(in the rows, 128 means zero)
Named moves come first, each a turn or a mirror and shown by rows before and after it. Which of them, in which order, take the first row of each pair that follows to the second? Write the first one first, as in the answered first pair.
move sodat:
[ 85 107 121 140 118 117  95 131 128 135 113 137 141 131 145]  ->  [ 91 103 130 130 103 120  99 129 119 134 106 130 130 132 149]
[117  87 105 155 108 128 146 144 110 147 125  94 150 130 107]  ->  [118  93 103 159 115 129 145 143 113 144 127 101 154 131 106]
[105  97 100 173 127 142 110 151 139 140 134 117 165 131  94]  ->  [119  78 124 147  82 151 125 147 112 135 110 101 133 140  98]
move ledu:
[148 138 123  96 133 109 106 112 150 114 113 136 109 139 155]  ->  [137 148 124 123 161 116 111 132 177 131 128 144 134 125 134]
[127  69  96 142  99 139 114 139 131 136 127 104 144 133 106]  ->  [127  70  99 151 105 140 115 139 130 142 131 109 148 131 105]
[158 127 179 149 115 109 141 128 121 150 109 110 116 126 132]  ->  [155 131 176 160 125 112 148 134 129 155 115 112 125 126 124]
[129 178 139  87 162  99 186  89  93  88 124 146 112 130 179]  ->  [115 198 143 117 193 108 197 114 120 114 141 155 142 118 158]
move kef:
[116 145 114 131 156 130 135 118 136 140 149 150 144 125 133]  ->  [119 135 133 133 140 153 137 134 142 154 140 133 146 119 107]
[108 141  97 163 173 108  96 122 154 135 169 163 161 117 123]  ->  [108 123 135 174 147 142 102 152 165 155 152 141 154 107  90]
[147 124 152  85 118 116 142 120 117 125 120 153 112 121 114]  ->  [150 121 151  85 110 118 146 124 116 123 117 147 113 118 110]
[138 111 160 112  74 153 112 129 126 131  96 109  95 136 123]  ->  [136 110 120  99  87 120 106 101 103 104 107 121 102 150 153]
Now pairs of rows:
Between the rows of a pair lie 2 to 3 moves.
[ 98 134  94 151 156  96  72 114 172 123 157 157 160 114 124]  ->  [104  85  68 153 110 109  80 121 139 115 141 127 165 137 117] | kef then kef then kef
[121 123 109 143 132 109 156  96 116 111 152 140 111 157 150]  ->  [136 126 140 129 109 122 150  97 119 110 135 138  83 151 150] | ledu then kef then ledu
[116 154  82 115 181  83 116 101 108 112 144 163 166 133 132]  ->  [132  89 154 109  69 152 128 141  98 139  88  92 123 129  84] | kef then kef then ledu
[139 119 154 100  93 155 160 143 104 114 115 103  75 128 115]  ->  [107 119 120 159 143 151 139 170 152 149 150 112 143 116  79] | sodat then kef
[131 104 121 149 119 144 142 143 119 140 124 113 137 141 108]  ->  [133 145 147 149 150 142 137 142 151 147 138 136 138 125 111] | kef then kef then kef
[130 117 153 113  95 133 113 115 123 122 116 119 112 142 136]  ->  [129 137 151 117 124 121  92 115 150 124 130 142 124 129 136] | sodat then ledu then kef
[121 125 114 151 125 134  84 126 156 141 141 145 136 116  99]  ->  [119 124 107 141 122 120  75 113 148 127 138 144 129 121 111] | ledu then sodat then ledu
[120 104 141 101 127 134  94  68 135 122 130 138  84 149 172]  ->  [126 100 177 106 112 169 129  96 129 141 115 115  71 135 153] | ledu then sodat
[162 124 162 127  87 166 143 132 124 130 115 134  97 112 113]  ->  [164 166 156 113 128 136 135 112 136 114 133 165  97 103 138] | kef then kef then kef
[110 135 110 124 179 124 147 143 136 113 137 149 169 123 124]  ->  [109 101 119 137 142 151 150 163 127 123 122 121 169 128 104] | kef then kef
[141 135 146 139 117 158 178 165 113 141 122 118 131 128 114]  ->  [146 170 145 130 156 138 168 147 131 127 141 150 133 124 130] | kef then kef then kef
[100 126 105 132 141 127 168 157 178 133 178 129 159 138 120]  ->  [106 131  84 107 139 103 173 126 152 104 171 136 138 154 152] | sodat then kef then sodat
[100 122 105 134 164 107 142 127 140 129 133 127 159 123 119]  ->  [104 108  94 113 145  91 129 105 126 108 121 127 141 135 141] | ledu then sodat
[117 101 146 179 129 142  92 135 173 153 120 127 150  94  84]  ->  [136  98 106 121 101  96  72  80 121  91 109 130 115 123 149] | ledu then kef
[136 103 161  89  86 130  95 112 123 116 115 117  92 128 112]  ->  [112 100 141 137 124 131  78 140 166 145 143 129 148 115  77] | sodat then kef
[107 146 149 161 141 147  85 152 196 167 130 132 152 104  83]  ->  [124 153  88  88 126  86  93  72 126  89 119 143 110 141 173] | sodat then kef then kef
[135  84 152 117 116 133  90 114 129 121 109 110  86 145 154]  ->  [135 107 179 120 129 140  85 120 150 132 114 122  86 132 146] | kef then kef then kef
[147 164 150 131 129 153 208 169  99 163 112 106 113 118 125]  ->  [148 144 119 113 114 127 207 139  65 136 100 103 106 140 156] | ledu then kef
[ 91 125  84 136 177 119 144 130 149 105 119 177 130 120 159]  ->  [106 107 162 135 123 174 148 161 164 134  87 144 100 100 118] | ledu then kef then kef
[129 132 145 128 125 145 155 152 131 149 125 121 111 121  96]  ->  [112 138  94 138 158 116 146 145 127 141 145 133 143 130 109] | kef then sodat then kef
[110 150 120 131 173 113 147 134 132 138 133 142 152 106 136]  ->  [130 136 137 101 120 121 158 116  99 119 106 124 115 117 152] | sodat then kef
[156  93 122  98  75 130 123 132  83 111 100 111 120 149 128]  ->  [146 102  81 111 109 114 154 131  68 112 109 116 145 151 140] | ledu then sodat then kef
[131 144 130 143 133 135  88 130 143 125 151 130 130 131 118]  ->  [142 131 132 121 103 135  99 116 114 107 132 117 111 142 134] | sodat then kef
[150 114 175  94  59 149 163 118  81 119  86  80  74 133 127]  ->  [133 218 162 116 195 111 154 119 148 132 158 162 118 101 139] | kef then kef then ledu
[148  82 105 110 126 106 103  95 124 112 148 114 106 166 157]  ->  [135 117 135 147 176 126  97 128 180 152 174 135 136 134 115] | sodat then ledu then kef
[125  76  93  94  80 112  51  57 111  82 125 122 118 161 180]  ->  [125  51 120 105  48 140  60  77 112 100 106  95 117 159 155] | ledu then kef then ledu
[119 121 110 147 143 141 117 152 121 149 153 102 167 137  90]  ->  [117 117  89 139 148 112  92 129 114 128 153 110 165 143 113] | ledu then sodat
[133 103 151 126  98 129 123 142 123 143 121  96 105 125 111]  ->  [125 156 122 123 158  91 111 120 138 131 151 138 125 120 137] | kef then kef then ledu
[113 102 125 152 117  63 121  98  85  66 127 149 126 143 146]  ->  [ 99 115 117 182 156  66 128 120 116  91 150 159 165 134 127] | sodat then ledu
[133 123 150 114  97 153 136  96 111 130 126 122 106 117 134]  ->  [127 125 125 110 111 126 109  77 117 123 131 142 114 123 150] | sodat then ledu
[ 99 130  88 160 166 119 133 137 107 137 159 128 151 143 119]  ->  [128 116 112 113 105 112 121 103  81 107 129 121  92 158 148] | kef then ledu
[129  76 124 122  77 135 110 113 112 121 118 104 117 161 126]  ->  [137  86 147 112  72 141 113 112 114 125 115 103 101 156 132] | sodat then kef then sodat
[121 155 169 124 105 162 164 127 151 144 160 132 122 123 101]  ->  [108 148 133 144 125 158 174 134 147 145 173 133 147 127  96] | ledu then kef then ledu
[148 130 161 166 145 166 160 147 175 153 160 130 131 123 128]  ->  [139 110 146 179 138 164 131 149 188 151 161 127 144 126 117] | ledu then sodat then kef
[129  97 118 105  99 108 120 110 109  97  85 138 120 150 122]  ->  [112 113  96 123 138  94  96 112 127  99 111 161 145 146 118] | sodat then ledu
[146 124 214  93  91 159 131 123  95 134  91 150  82 126 139]  ->  [143 155 199  84 131 127 120 100 104 113 106 180  84 120 158] | kef then kef then kef
[123 156 106 131 159 126 161 125 108 126 136 131 141 132 134]  ->  [136 142 133 108 119 132 153 116  95 116 119 120 105 138 143] | kef then ledu
[139 137 184 112  96 140 130 127 119 136 126 130 103 116 113]  ->  [110 135 147 153 136 138 146 144 126 161 149 131 157 113  97] | kef then ledu
[154 133 153 136 112 125 108 104 127 146 141 122 109 125 101]  ->  [149 138 139 135 128 113  95  96 133 143 154 130 119 125 102] | sodat then ledu then sodat
[137 119 115 143 149 117 120 129 134 122 145 142 141 117 142]  ->  [146 108 134 123 114 128 116 121 122 115 120 129 117 126 148] | kef then ledu
[103 148 167 142 146 143 204 136 141 138 136 110 156 121  72]  ->  [ 94 134 150 158 154 135 168 139 161 144 144 117 177 119  60] | ledu then sodat then kef
[121  96 122 113 125 135 153 126 101 118 124  99  92 159 120]  ->  [126 126 132 103 144 129 167 119 103 118 128 116  82 154 127] | kef then ledu then sodat
[135 127 128 120 110 117 137 115 117 114 139 133 125 113 128]  ->  [129 119 121 132 115 125 146 127 113 125 141 129 146 110 114] | ledu then kef then kef
[124 131 108 122 113 116 143 121 110 136 134 122 134 137 130]  ->  [124 134 131 131 108 130 144 135 122 150 126 116 130 127 116] | kef then kef then kef
[135 100 131 130  92 122  81 106 135 131 114 116 117 130 124]  ->  [120 106  93 152 126 108  86 104 141 134 136 127 149 132 127] | ledu then kef then kef
[130 128 144 135 122 125  73 121 150 125 144 132 119 111 119]  ->  [139 122 165 125 102 142  91 122 141 129 131 123 109 111 113] | sodat then ledu then sodat
[136 127 117  81  97  81 107 119 153  77 121 151  96 136 164]  ->  [125 138 158 135 124 120 108 175 214 135 139 153 131 106 102] | sodat then ledu then kef
[143  91  82 146 103 129 154 131 101 100 153 106 124 151 154]  ->  [143 138 134 173 145 151 140 168 165 141 171 134 138 111 116] | sodat then kef then kef
[127 152 107 126 156 115  97 112 133 123 135 162 149 123 139]  ->  [126 144 126 129 143 127  77 115 147 128 129 161 147 119 127] | kef then ledu then sodat
[125 120 144 143 119 149  85 135 159 147 126 135 136 119 103]  ->  [134 129 130 118 115 117  77 100 139 116 128 151 119 130 139] | ledu then kef then kef
[128 174 118 151 181 132 206 127  87 137 137 136 135 136 137]  ->  [128 175 101 141 187 107 185 110  86 118 148 146 141 142 152] | ledu then sodat
[156 176 168 104 145 148 245 142  80 127 121 104  88 117 164]  ->  [161 171 152  85 127 129 227 118  67 107 115 109  79 128 181] | ledu then sodat then ledu
[118 132  97 140 150  90  62 102 141 139 151 153 167 120 106]  ->  [125 171 132 142 178  99  96 118 146 153 155 161 160 102 101] | sodat then kef then ledu
[117 172 116 141 172 130 102 107 121 116 155 139 127 146 156]  ->  [128 158 124 119 137 131 102  93  99 102 140 131 100 154 171] | ledu then sodat
[137 109  99 119 136 123 113 145 123 138 165 126 146 124 140]  ->  [141 117 125 126 131 136 117 159 139 151 165 123 145 111 128] | kef then kef
[127 156 166 140 133 163  76 126 166 161 109 106 141 117  96]  ->  [121 153 142 140 147 135  50 109 166 147 122 121 146 124 112] | ledu then sodat
[126 110 128 127  78 142 106 116 136 115 124 118 108 129 149]  ->  [115 142 108 144 133 122 100 116 159 119 154 148 135 121 153] | kef then sodat then ledu
[131 106  92 115  97 114 131 121  93 111 147 108 158 150 130]  ->  [136 108 116 120  89 130 150 134  88 125 136  98 150 147 124] | ledu then sodat
[128 167 173 144 129 148  85 145 187 148 142 152 126 101 122]  ->  [102 129  99 170 144 123  78 140 173 144 159 146 173 121 118] | sodat then kef then sodat
[112 110 138 164 133 142  87 157 165 157 140 134 160 110  94]  ->  [124 103 169 153  96 165 113 160 142 153 114 110 131 112  91] | sodat then ledu
[149  75 161 104  88 163 154 146  93 128  86  94  85 103 119]  ->  [121 111  57 121 183  93 152 111  85 102 141 143 149 120 163] | ledu then kef then kef
[123 127 143 141 136 148 166 150 129 140 124 120 134 121 111]  ->  [117 130 105 142 157 117 160 132 124 125 142 134 151 132 128] | kef then sodat then kef
[120 109 134 130 100 150 147 133 120 140 103 106 122 126 100]  ->  [116 158 112 135 161 114 133 119 145 136 138 154 138 116 122] | kef then sodat then kef
[110 109  91 140 150 135 130 120 152 128 104 127 189 152 115]  ->  [120 101  85 125 135 123 118  98 133 106  94 126 172 163 128] | ledu then sodat
